Every row has a hidden score from 0 to 20. What is each row's score? 10 is about the middle. The score is a weighted sum of the row's numbers plus the product of two more (or one squared), each taken from its middle value.
array([-27, 15, 10, 33, 30, 18, 40, 41, 13, 35, -45, -13, 5,
       -39, -37, 19, 35, -20, 24, 40]) 9
array([-66, -2, -3, 25, -13, -17, 39, 29, 47, 38, -11, -27, 15,
       -24, -29, -3, 48, -28, -25, 21]) 9
array([-54, 34, 32, 22, 11, 3, 37, 44, 43, 40, -29, -36, 20,
       -31, -36, 11, 29, -15, 10, 33]) 5
array([-7, 22, -25, 41, 43, 38, 33, 27, -2, 30, -41, -19, 9,
       -31, -32, 24, 21, -7, 13, 36]) 7
array([-31, 17, 13, 38, 20, 15, 41, 36, 20, 33, -35, -23, 0,
       -38, -40, 16, 39, -7, 19, 40]) 9
array([10, 13, -35, 2, 9, 31, -5, -9, -32, 2, -25, -10, -30,
       -6, 2, 21, -55, 24, -17, -4]) 5
array([10, -36, 35, -57, -32, -47, -44, -27, 12, -41, 45, 29, -3,
       41, 33, -41, -41, -14, 3, -42]) 12
array([14, -52, 50, -44, -39, -52, -39, -17, 22, -45, 41, 42, -1,
       43, 33, -34, -47, -12, 4, -38]) 13
array([25, -51, 33, -32, -31, -55, -40, 6, 19, -49, 38, 50, -19,
       43, 40, -60, -58, -1, 27, -32]) 14
array([-31, 22, 16, 27, 26, 13, 40, 36, 21, 33, -30, -10, 1,
       -35, -40, 16, 35, -29, 18, 41]) 9
array([-19, 21, -2, 39, 43, 30, 35, 40, 8, 31, -41, -18, 4,
       -38, -38, 28, 26, 10, 24, 44]) 8
array([27, -42, 41, -38, -41, -58, -45, -25, 14, -42, 44, 44, -7,
       40, 35, -34, -45, -21, 7, -39]) 16
array([17, -49, 38, -16, -23, -54, -43, 17, 25, -56, 27, 68, -7,
       37, 45, -56, -47, -1, 29, -24]) 17
array([-21, 27, -6, 38, 38, 32, 36, 51, 7, 36, -45, -21, -12,
       -38, -41, 19, 30, -6, 25, 43]) 11
array([19, -19, -5, -43, -41, -24, -43, -49, -2, -31, 38, 14, 4,
       41, 35, -26, -30, 6, -24, -39]) 9
array([3, 26, -14, 37, 37, 35, 32, 41, -14, 31, -42, -15, 2,
       -44, -40, 30, 21, -15, 24, 38]) 11
array([-6, -34, 14, -54, -43, -38, -45, -46, 7, -34, 44, 18, -5,
       41, 39, -34, -33, -4, -15, -46]) 8
array([7, 25, -43, 30, 30, 40, 18, 4, -21, 21, -27, -19, 1,
       -23, -19, 43, 15, 4, 5, 20]) 11
array([20, -13, -29, -14, -13, 14, -16, -27, -28, -14, 24, 5, 23,
       11, 18, 0, -18, 16, -33, -22]) 10
array([25, -49, 32, -29, -25, -55, -44, 6, 37, -53, 33, 48, -10,
       64, 41, -54, -51, -5, 46, -27]) 15
array([9, 13, -29, 8, 0, 19, -3, -20, -39, -6, 5, -15, 8,
       5, 18, 16, -1, 26, -21, -13]) 11
array([15, -2, -14, -23, -29, 0, -28, -44, -10, -18, 26, -2, 12,
       24, 32, -8, -17, 4, -31, -26]) 8
array([-51, 26, 20, 36, 5, -8, 41, 39, 34, 38, -25, -20, -8,
       -28, -39, -7, 47, -15, 5, 32]) 9
array([-9, 24, -11, 42, 39, 37, 35, 36, 3, 34, -38, -12, -11,
       -30, -42, 31, 31, -8, 28, 47]) 11
array([26, 10, -36, 13, 6, 22, -2, -20, -36, -3, 2, -7, 12,
       -5, 7, 22, 2, 10, -49, -6]) 12
array([-19, 23, -13, 48, 48, 24, 34, 33, 5, 41, -43, -12, -1,
       -46, -40, 24, 30, -17, 27, 45]) 9
array([-65, 31, 29, 18, -11, -23, 24, 11, 40, 36, -16, -27, 9,
       -24, -27, 2, 45, -16, -18, 19]) 7
array([-6, 15, -39, 26, 43, 53, 25, 20, -14, 25, -33, -46, -4,
       -25, -24, 31, 17, 23, 10, 19]) 7
array([21, -3, -23, -15, -17, 7, -15, -20, -31, -13, 23, -17, -7,
       11, 21, 6, -10, 11, -30, -26]) 11
array([23, -38, 31, -43, -41, -45, -48, -25, 23, -43, 46, 37, -20,
       43, 44, -38, -39, -3, 20, -43]) 14
array([24, -44, 46, -44, -31, -55, -45, -5, 23, -50, 38, 50, -12,
       47, 39, -53, -55, -8, 33, -32]) 14
array([17, -48, 36, -45, -43, -50, -42, -19, 28, -48, 37, 38, -8,
       39, 41, -44, -49, -15, 17, -38]) 13
array([28, -50, 30, -36, -36, -43, -49, -5, 30, -44, 39, 46, -12,
       41, 46, -53, -54, -2, 13, -33]) 15
array([18, -63, 41, -20, -21, -61, -42, 24, 23, -53, 30, 59, -22,
       38, 44, -50, -53, 2, 38, -23]) 17
array([16, 19, -55, 16, 22, 35, 5, 5, -38, 9, -11, -19, -2,
       -10, -7, 23, 9, 22, -11, 7]) 14
array([9, 18, -38, 21, 45, 36, 22, 32, -31, 19, -24, -20, 0,
       -24, -21, 33, 19, 13, -36, 21]) 15
array([13, 14, -32, -6, -6, 19, -9, -24, -42, -5, -1, -14, 12,
       5, 6, 28, -1, 12, -26, -16]) 12
array([19, 2, -21, -13, -9, 15, -8, -31, -29, -6, 7, -3, 16,
       6, 11, 13, -6, 8, -27, -15]) 9
array([19, -46, 33, -34, -39, -49, -39, 1, 29, -49, 33, 47, -23,
       41, 44, -43, -54, -3, 26, -34]) 15
array([6, 21, -29, 37, 49, 46, 29, 30, -7, 26, -43, -20, 3,
       -33, -34, 38, 21, 0, 14, 36]) 9
array([11, 9, -21, 8, 10, 26, -6, -18, -32, 3, -1, -19, 16,
       -10, 1, 15, 7, 18, -27, -7]) 8
array([-8, 27, -20, 36, 39, 36, 32, 36, -21, 30, -37, -21, -8,
       -41, -35, 28, 23, -21, 24, 41]) 11
array([-54, 12, 21, 8, 6, -2, 37, 35, 38, 39, -27, -20, 9,
       -27, -35, 3, 46, -15, -4, 28]) 8
array([8, -17, 28, -45, -37, -48, -35, -46, 6, -39, 49, 10, -1,
       39, 41, -27, -41, 13, -11, -43]) 10
array([-13, 24, -4, 39, 72, 42, 38, 36, -8, 30, -42, -17, -7,
       -41, -38, 30, 29, -5, 17, 40]) 10
array([-61, 27, 30, 29, 1, -11, 33, 30, 38, 38, -30, -18, 2,
       -28, -34, 6, 43, -10, -8, 38]) 8
array([18, -2, 2, -45, -37, -22, -33, -46, -14, -26, 42, 4, 14,
       28, 30, -18, -22, 5, -19, -40]) 9
array([13, -11, 1, -24, -28, -10, -26, -43, -16, -22, 27, 4, -2,
       28, 24, -6, -16, 13, -38, -33]) 9
array([6, 14, -34, -2, 12, 21, -1, -21, -28, -1, -7, 1, 8,
       -4, 11, 13, -1, 32, -28, -8]) 9
array([-66, 17, 21, 23, -25, -18, 28, 22, 48, 39, -9, -32, 29,
       -19, -25, -4, 46, -4, -24, 14]) 8
array([-17, 23, -14, 31, 46, 29, 34, 44, -14, 31, -40, -8, -7,
       -30, -36, 44, 24, -5, 6, 44]) 11
array([21, -22, -6, -43, -30, -9, -29, -41, -16, -24, 34, 0, 8,
       29, 27, -10, -18, 8, -29, -34]) 9
array([11, -12, -7, -32, -27, -19, -26, -53, -16, -32, 36, 3, 4,
       25, 31, 2, -23, 2, -26, -36]) 9
array([-5, 18, -43, 27, 31, 34, 22, 15, -24, 20, -23, -23, -9,
       -21, -23, 27, 22, 16, 2, 26]) 14
array([10, 17, -34, 27, 26, 34, 11, 12, -32, 17, -13, -14, 3,
       -18, -16, 27, 10, 14, -4, 19]) 13
array([13, 13, -30, 2, 14, 29, 9, -22, -27, 4, -3, -12, 0,
       -10, 2, 25, 8, 16, -16, -6]) 9
array([-62, 27, 23, 28, -3, -15, 34, 30, 27, 41, -25, -21, 5,
       -34, -30, -1, 53, -15, -26, 20]) 10
array([13, -46, 12, -37, -20, -42, -40, -33, 7, -30, 45, 26, -5,
       44, 42, -56, -41, -1, 1, -46]) 10
array([-17, 21, 8, 37, 43, 23, 40, 45, 10, 37, -40, -18, -6,
       -38, -44, 21, 35, -18, 22, 43]) 10
array([-17, 62, -4, 39, 37, 24, 43, 37, 30, 36, -40, -10, 5,
       -39, -39, 16, 38, -8, 21, 45]) 12
array([25, -48, 45, -32, -24, -53, -39, 21, 42, -52, 27, 52, -10,
       38, 46, -56, -53, 3, 41, -22]) 18
array([16, -41, 25, -51, -27, -47, -45, -27, 27, -39, 45, 37, 4,
       37, 40, -48, -42, -5, 9, -41]) 14
array([-52, 26, 18, 50, 9, -1, 37, 28, 30, 36, -37, -12, -1,
       -31, -39, 10, 43, -25, 7, 36]) 9
array([24, -45, 50, -37, -28, -50, -45, 20, 28, -51, 31, 52, -21,
       39, 46, -62, -50, 6, 33, -27]) 17
array([9, -12, -5, -45, -34, -21, -31, -54, -18, -28, 33, 4, 8,
       23, 29, -19, -17, 10, -21, -37]) 8
array([13, -15, 7, -37, -40, -20, -35, -49, 2, -28, 35, 12, 0,
       41, 34, -18, -26, 1, -20, -34]) 9
array([-56, 12, 18, 22, -12, -20, 33, 18, 30, 42, -15, -23, 14,
       -24, -24, 10, 49, -13, -13, 20]) 10
array([9, 12, -31, 17, 22, 36, 10, -5, -29, 11, -7, -8, -6,
       -12, -5, 25, 10, 25, -11, 5]) 13
array([-25, 28, -2, 20, 37, 21, 40, 34, -2, 38, -52, -1, 5,
       -44, -41, 30, 27, -18, 19, 43]) 10
array([-7, 13, -18, 36, 42, 32, 33, 40, -4, 36, -44, -9, -5,
       -48, -35, 13, 20, 1, 23, 39]) 11
array([11, 9, -45, 17, 19, 56, 3, -4, -12, 10, -15, -15, 3,
       -20, -2, 27, 2, 19, -18, 11]) 10
array([23, -44, 27, -47, -43, -42, -39, -37, 6, -35, 43, 24, 0,
       43, 41, -34, -28, -9, -18, -42]) 14
array([15, -10, 5, -28, -27, 0, -29, -42, -19, -27, 41, 22, 9,
       27, 24, 4, -18, 2, -15, -39]) 13
array([18, 1, -31, -8, -2, 17, -12, -34, -25, -9, 12, -1, -4,
       1, 19, 9, -13, 20, -31, -18]) 9
array([15, -17, -3, -37, -39, -14, -30, -42, -8, -25, 37, -7, 7,
       27, 29, -25, -18, -2, -20, -39]) 8
array([14, 15, -37, -10, -7, 22, -8, -24, -24, -9, 0, -2, 16,
       1, 11, 25, -2, 6, -23, -17]) 12
array([11, -30, 22, -40, -44, -39, -40, -46, 0, -32, 42, 16, 5,
       36, 34, -25, -38, -1, -3, -44]) 8
array([12, -37, 44, -21, -32, -50, -35, 3, 25, -49, 36, 49, -19,
       44, 44, -50, -54, -9, 28, -27]) 14
array([-7, 20, -10, 26, 39, 36, 37, 31, 0, 32, -38, -15, -3,
       -34, -36, 30, 35, -11, 18, 39]) 10
array([20, 15, -34, -2, 19, 26, 2, -8, -38, 5, -14, -14, 3,
       3, -6, 26, 8, 18, -17, 5]) 10
array([-67, 21, 29, 15, -17, -21, 33, 36, 42, 37, -6, -28, 0,
       -20, -32, -8, 49, -11, -17, 17]) 10
array([-14, 17, 0, 64, 41, 27, 43, 46, -2, 32, -50, -8, -11,
       -38, -39, 27, 33, 0, 27, 42]) 12
array([32, -29, 18, -45, -46, -24, -41, -43, 3, -36, 41, 26, 12,
       47, 36, -30, -38, -3, -12, -42]) 10
array([-39, 26, 15, 12, 25, 9, 43, 38, 23, 34, -42, -6, -6,
       -33, -42, 16, 30, -19, 15, 39]) 9
array([18, 10, -40, 14, 33, 30, 9, -13, -35, 16, -6, -5, 4,
       -9, -7, 25, 9, 18, -16, 5]) 9
array([-46, 75, 20, 34, 20, 0, 41, 23, 24, 39, -34, -29, 9,
       -36, -43, 12, 40, -12, 10, 40]) 7
array([13, -38, 20, -58, -54, -46, -41, -39, -3, -34, 56, 17, 0,
       46, 38, -27, -40, 1, -3, -42]) 11
array([11, 4, -32, -19, 4, 23, -6, -29, -36, -1, 8, -5, 7,
       0, 12, 25, -7, 13, -22, -11]) 10
array([-29, 19, 5, 43, 23, 9, 42, 37, 11, 36, -35, -13, -3,
       -38, -46, 13, 32, -22, 18, 43]) 9
array([10, 5, -28, 31, 36, 41, 24, 25, -16, 25, -37, -4, -15,
       -32, -27, 28, 31, 20, 12, 30]) 18
array([-56, 22, 12, 31, 4, -13, 36, 33, 17, 36, -18, -16, -3,
       -23, -33, 2, 47, -28, -7, 23]) 11
array([25, 5, -29, -13, -9, 11, -13, -36, -15, -9, 12, -17, 15,
       9, 15, 11, -5, 21, -33, -19]) 9
array([12, -17, -3, -30, -34, -8, -29, -54, -11, -24, 38, 0, 16,
       25, 28, -14, -20, 7, -25, -38]) 7
array([-12, 11, -35, 12, 1, 25, 2, -20, -30, 3, 3, -1, 1,
       -5, 8, 7, 3, 6, -19, -6]) 16
array([6, 19, -34, 20, 36, 34, 11, 2, -31, 18, -9, -9, -3,
       -17, -13, 37, 18, 9, -2, 18]) 12
array([10, -34, 52, -38, -41, -48, -35, -24, 5, -40, 40, 27, 1,
       47, 43, -35, -35, -5, 4, -45]) 11
array([14, -21, 10, -36, -39, -19, -32, -48, -18, -23, 36, 6, 12,
       32, 28, -12, -22, 12, -24, -37]) 8
array([4, 20, -41, 23, 22, 34, 14, 7, -32, 13, -18, -16, 2,
       -12, -12, 24, 10, 15, -7, 15]) 12
array([-43, 16, 27, 25, 9, 6, 42, 32, 41, 35, -30, -12, 2,
       -38, -38, 14, 44, -15, 10, 33]) 9
array([9, 7, -33, 17, 20, 35, 13, -4, -29, 10, -11, -17, 1,
       -27, -11, 25, 10, 18, -9, 14]) 11
array([-52, 35, 22, 25, 7, 6, 38, 35, 30, 42, -30, -30, 13,
       -27, -46, 14, 51, -17, 7, 33]) 8
array([10, -15, -2, -60, -41, -22, -35, -47, -7, -29, 37, 30, 5,
       41, 28, -11, -26, -1, -22, -41]) 12
array([16, 5, -29, -7, -2, 22, -5, -25, -29, -3, 5, -10, 10,
       7, 10, 10, -8, 13, -31, -14]) 8
array([11, -25, -10, -32, -28, -32, -29, -36, -21, -20, 40, 9, 11,
       38, 29, -7, -21, 10, -34, -44]) 10
array([1, -10, -10, -21, -36, -2, -25, -38, -23, -17, 34, 8, 16,
       20, 34, -7, -16, 7, -25, -33]) 16
array([-16, 20, -6, 8, 58, 24, 41, 38, -1, 34, -43, -12, -6,
       -34, -42, 31, 32, -15, 16, 46]) 13
array([-2, 14, -13, 35, 47, 30, 39, 38, -10, 30, -39, -13, 5,
       -38, -40, 18, 27, -9, 29, 40]) 9
array([28, -51, 48, -45, -38, -49, -44, -4, 24, -51, 39, 37, 13,
       54, 45, -53, -46, -9, 17, -35]) 16
array([19, -41, 28, -47, -43, -49, -48, -25, 15, -38, 51, 30, -6,
       46, 36, -31, -40, -6, 6, -42]) 13
array([13, 29, -29, 38, 43, 34, 31, 32, -6, 28, -30, -9, -10,
       -34, -33, 34, 18, -10, 19, 38]) 13
array([10, 5, -30, -9, -7, 14, -11, -30, -31, 2, 10, -1, 4,
       5, 14, 6, -16, 6, -26, -15]) 9
array([9, 23, -40, 30, 40, 41, 22, 1, -30, 24, -31, -19, 0,
       -11, -18, 28, 16, 20, 18, 23]) 9
array([0, 17, -16, 30, 41, 37, 33, 21, -10, 32, -43, -24, 1,
       -29, -36, 31, 26, -5, 13, 34]) 8
array([-6, 32, -22, 41, 37, 35, 34, 30, 0, 27, -40, -1, -7,
       -31, -30, 33, 20, 5, 14, 38]) 12
array([6, -36, 12, -46, -43, -39, -30, -49, 2, -33, 36, 26, 12,
       42, 35, -59, -32, -1, -11, -40]) 6
array([-22, 27, 0, 40, 39, 20, 40, 13, 15, 35, -46, -15, -1,
       -35, -38, 17, 30, -18, 16, 41]) 7
array([-57, 25, 10, 26, -1, -7, 40, 32, 36, 40, -21, -22, 11,
       -27, -38, 14, 44, -16, -4, 30]) 10
array([12, 14, -34, 32, 40, 41, 23, 16, -21, 18, -35, -38, -4,
       -21, -25, 30, 9, 11, 20, 30]) 6
array([5, 22, -33, 29, 46, 47, 30, 22, -16, 27, -33, -23, -1,
       -32, -34, 31, 21, -1, 18, 30]) 9
array([10, 21, -33, 36, 40, 39, 12, 12, -27, 18, -32, -21, -4,
       -17, -13, 40, 18, 5, -13, 19]) 11
array([24, -47, 42, -19, -34, -52, -44, 32, 45, -55, 32, 56, -17,
       36, 39, -45, -54, -2, 36, -24]) 19
array([-35, 12, 13, 30, 19, 4, 34, 29, 39, 41, -29, -10, 3,
       -33, -40, 17, 37, -25, 11, 40]) 9
array([12, 17, -40, 21, 22, 34, 16, 8, -25, 19, -21, -18, 1,
       -19, -16, 29, 13, 7, -3, 22]) 11
array([15, 33, -32, 26, 16, 34, 16, 5, -25, 20, -16, -26, 2,
       -23, -18, 24, 13, 16, -4, 22]) 10
array([20, -48, 39, -42, -41, -37, -48, -2, 33, -49, 42, 42, -21,
       48, 43, -43, -51, -6, 20, -30]) 14
array([-16, 21, -4, 35, 38, 23, 39, 33, -12, 34, -47, -10, -4,
       -35, -44, 28, 29, -12, 19, 45]) 9
array([-58, 24, 24, 28, 1, -8, 33, 29, 21, 37, -22, -31, 4,
       -33, -36, 7, 39, -14, 5, 32]) 8
array([0, 8, -30, -2, -3, 10, -17, -15, -32, 0, 8, -1, 7,
       6, 10, 18, -1, 16, -20, -14]) 17
array([4, 30, -24, 27, 38, 38, 25, 23, -21, 21, -16, -12, -7,
       -27, -26, 36, 23, 17, 6, 28]) 13
array([17, 11, -51, 0, -2, 14, -4, -16, -33, -5, 3, 0, 5,
       -6, 9, 25, -1, 19, -23, -8]) 16
array([-22, 24, 3, 39, 34, 22, 38, 34, 5, 34, -47, -16, -4,
       -35, -43, 24, 33, -17, 16, 41]) 8
array([10, 9, -27, -18, 4, 27, -9, 1, -32, -9, 15, -5, 16,
       3, 13, 12, -6, 10, -25, -15]) 12
array([-17, 29, -12, 38, 45, 27, 37, 36, -4, 33, -48, -17, -7,
       -39, -38, 25, 32, -11, 23, 41]) 10
array([17, 1, -37, 2, 13, 24, -5, -16, -48, -2, 2, -6, 9,
       -18, 12, 12, 2, 9, -16, -4]) 12
array([2, 17, -24, 25, 56, 42, 26, 29, -23, 23, -30, -13, 3,
       -27, -30, 70, 26, 14, 6, 30]) 12
array([8, -33, 27, -47, -46, -47, -42, -38, 7, -39, 35, 15, 0,
       44, 34, -28, -46, -7, 10, -45]) 8
array([-62, 26, 24, 27, -9, -26, 38, 22, 43, 38, -11, -29, 13,
       -23, -11, -5, 49, -5, -25, 20]) 9
